The rows of Z fall into 3 groups, which share some directions, and each row is roughly a mix of its group's hidden directions, except one row that fits no group.
Z, 91 rows:
[[-33  -7  41  12  23  25   2  45  23   6   1 -64]
 [ 33  24 -12  -4 -25 -13  36 -35  24 -42 -32  47]
 [ -9  46  -8  22   7  34  56 -25   5 -45 -25  20]
 [-35  -7   9  24  -9  41  28 -10   5 -25  -6 -74]
 [ 37   7  14   9   7 -36 -37  21 -16  13   2  74]
 [ -9  56 -17  42  24   4  30 -43 -29  24  25  -4]
 [ -2  18  -1  26   8  23  60 -23  -6  -5 -57 -41]
 [  6   1 -54 -21 -26  26  33 -50   1 -45   2  16]
 [-20  18 -34   4  53   8  15 -19  14 -26  44  52]
 [ 11  19  -4  18  -7  38  20 -33 -32 -40 -50 -43]
 [-19 -24  15 -16   2 -27 -17  49  32  38  55  19]
 [-11   6  20  23  44  48  24  24  43 -49  -7  -2]
 [ 21  35  -8  -6   0   7  71 -13   7 -11  53  28]
 [ 35  14  -5  19 -30  18  -7 -29 -53 -43 -47  -2]
 [ 30  18  -4  54 -26  10 -28  30 -32  12 -45  31]
 [-16  54 -12  60  22   6  -2  19 -38 -17 -34   2]
 [-42  32 -45 -20  -9  37  37 -46  -8 -19 -15   0]
 [-64   6 -49 -34  -8  29  23 -20  -6 -21 -21 -21]
 [ 27 -11 -38  44  16  22 -18  22   9  24   0  66]
 [ 31  15 -16  16 -17  22   6 -43 -37 -50 -49  10]
 [-27  25 -16 -13 -42 -28  -6  -9  39 -43  50  20]
 [-28 -15  42  14   9  33  -6  43  11 -18 -10 -64]
 [-46  45 -43  31  14  32   8 -43 -20   4 -13  -2]
 [-78  15 -24  11  15  38  -8 -11  38  15  14 -10]
 [-40 -12  14   0  32  12 -34  44 -18  35  27 -48]
 [-38 -20 -10   6  51  18 -29  33  -6  32  52 -14]
 [-11 -34 -23 -30  35 -29  13 -49   7   0  58  -1]
 [ 29  21 -33   4 -44 -30   6 -43 -47  31  16  14]
 [-31  19 -28   2  68  16  15 -16   4  -7  34  45]
 [-12 -23  44  10  18 -24 -34  59  22  27  29  22]
 [-22  -1  28  24  21 -13   8  43  35  39  60   0]
 [ 24  43 -30  35  13   3  53  -5 -32 -17  31  29]
 [-43 -13  10   6  33  27 -16  42  -9  26  26 -58]
 [-18 -32  43  20  -9 -25 -32  52   9  26  43  10]
 [ 12   7   1   3 -27 -20 -60   8 -32  -8  41  55]
 [ 27  30 -12  17 -26  -1  30 -45 -10 -40 -21  54]
 [ 26 -17  -5 -61 -18 -29  58   4 -24 -22  14 -18]
 [ 59 -31  45   7 -11 -19 -36  38  19  -3  -4  27]
 [ 23  10  -7  11  39 -22  -3 -20  18  -7 -12  84]
 [  2 -44   0 -49   3 -14 -29  -5  25  18  62  23]
 [ -2  57 -17  30  16   6  34 -56 -33  20  16  -4]
 [  5  11 -40 -10 -30  33  32 -51 -23 -36 -21 -32]
 [-10 -13  49  24  10 -25 -29  57  12  38  33   3]
 [ -9 -50  -9 -35  16 -34  -4  -5  27  12  47 -49]
 [ 33  31  33  20  22 -33 -30  38 -25  50  -4  15]
 [-40 -22  22  -7 -11  27   1  32  11  -2   8 -78]
 [ 19  14  16  15 -35 -30 -24  16 -53  53  13 -31]
 [-25 -11 -18 -29  -6 -16  -8 -28 -51   2 -49 -53]
 [ 20   0   2   1 -47 -11 -39 -10 -24 -22  48  55]
 [-24   8 -34  41  44  37   5  -4 -13 -11  52  30]
 [  8  32   7 -11   9 -24  43 -52 -39  30  23 -37]
 [-21  34 -33  40  52  23   9  -5 -12 -18  18  50]
 [ -9  55 -24  13  10  19  57 -41  -8   1  36  14]
 [ 22 -13  10 -13 -58 -33 -32  37  32 -32  21 -23]
 [-44  -8   8   9  40  22 -26  43 -17  30  30 -43]
 [-17   0  13  -5 -16  21 -57 -41   7  12 -66  -7]
 [-30  -9  -2 -18   9 -42   2   1  22  74  38 -17]
 [-27  35 -21  39  46  43  47  -2   4 -20 -16  -1]
 [ -3   6 -32  19 -20  30  38 -64 -15 -42 -19 -15]
 [ 11  28 -34  17  -3  29  44 -61 -13 -33 -23  -9]
 [-16 -10   6 -27  24 -27  -9  42  42  49  44  19]
 [-13  50 -25  10  14   3  47 -53 -37  15  18 -15]
 [-19 -27  27 -23   2 -24 -32  61  23  37  34  -4]
 [ 11 -52   5 -15 -19   2 -44  50  18 -31 -38  15]
 [ -6 -50  11 -27 -18  -8 -55  23   4  -9 -54 -18]
 [-39  43 -16  21  60  35  34  -6  -5 -18  -4  15]
 [ -1 -10  -1 -22 -27 -42 -23  30  -5  58  52   9]
 [-18  -8  18  -3  30  22  18  17  -1  47 -54 -53]
 [  8  12 -52 -26 -10  15  26 -65 -12 -25 -33  -4]
 [ -6   0  38  12   6 -14 -55 -35  -7  50 -30 -35]
 [ 22   3 -15 -32  37 -31 -21 -13  12   7 -30  70]
 [-25 -30 -18 -19  52   9  44 -38  15  15  30 -32]
 [ 13  37 -20  16  12   6  65   0   2 -11  58  26]
 [-46  -2   0  19  53  35 -16  38 -17  30  23 -29]
 [ 50  19 -28  -9 -15 -20 -12 -24 -33  -9 -14  65]
 [ 39 -18  24 -23 -77 -23 -25  12  18 -14  -3  -3]
 [-12 -46  -6 -13 -16  15 -44  48  31 -31 -36  17]
 [ 32 -14  -1  -5 -46 -35 -48  -9 -17  -6  33  49]
 [-45  -7  12   5  40  14 -30  31 -33  35  24 -43]
 [ 12  -1  17 -28 -49 -37 -42 -14 -21 -25  45  28]
 [  3   4 -57 -55  -9  28  26 -38   7 -33 -20  -5]
 [-46  19 -39 -36  -5  12  40 -43 -26  -6 -11 -32]
 [-29  33 -23  17  56  33  43 -25   1 -17  -1  33]
 [-21 -32  19   6   9 -24 -62   9 -12  31 -33 -46]
 [ 51 -10   0 -23 -46 -30  10 -39  16 -10 -28  42]
 [ 51 -20  34  41   6 -20 -40  46   9   6   5  26]
 [  5 -47  11 -24 -22  10 -43  43  38 -26 -30  21]
 [-13 -30  23 -30 -12 -14 -49 -22 -10  19 -53 -42]
 [ 28 -38  27 -29 -59 -25 -12   0   7  17 -14 -48]
 [ 26 -21   3 -26 -36 -40 -53   8   6  -4  41  37]
 [-14 -32  30  -6  -2 -15 -65  -5  -1  29 -42 -39]]
Here is one row of each group, with its name. Which group are the others in?
[ 51 -16  40 -11 -14  -1   7  30  47 -12  31  42] => J
[ 46  23 -18 -19 -35 -25 -27 -12 -60  24 -21   6] => V
[-42 -15   8  -7  43  18  -9  37   5  29  24 -60] => Y

[ 41  12 -11  17 -22  14 -10 -24 -39 -54 -34  41] => V
[ -4 -44   0 -56  16 -24  24 -36  34  12  27 -31] => Y
[-22 -28  21  33  15  -4 -72  29  18  28 -17 -15] => J
[-33  13 -26  20  60  45  32  21  32 -10  16   3] => Y
[ 13 -52   4 -16 -18  -1 -36  59  23 -32 -26  17] => J
[-13   3  27  23  52  43  15  15  36 -45 -31  -9] => V
[ -2  -9   2 -10  19 -50  27   3 -47  26  26 -58] => J
[  5 -40  38 -43 -20 -17 -45  -9   7  14 -41 -31] => J
[-14  -9  18 -11   4   9  20  30  64   7  65  16] => J
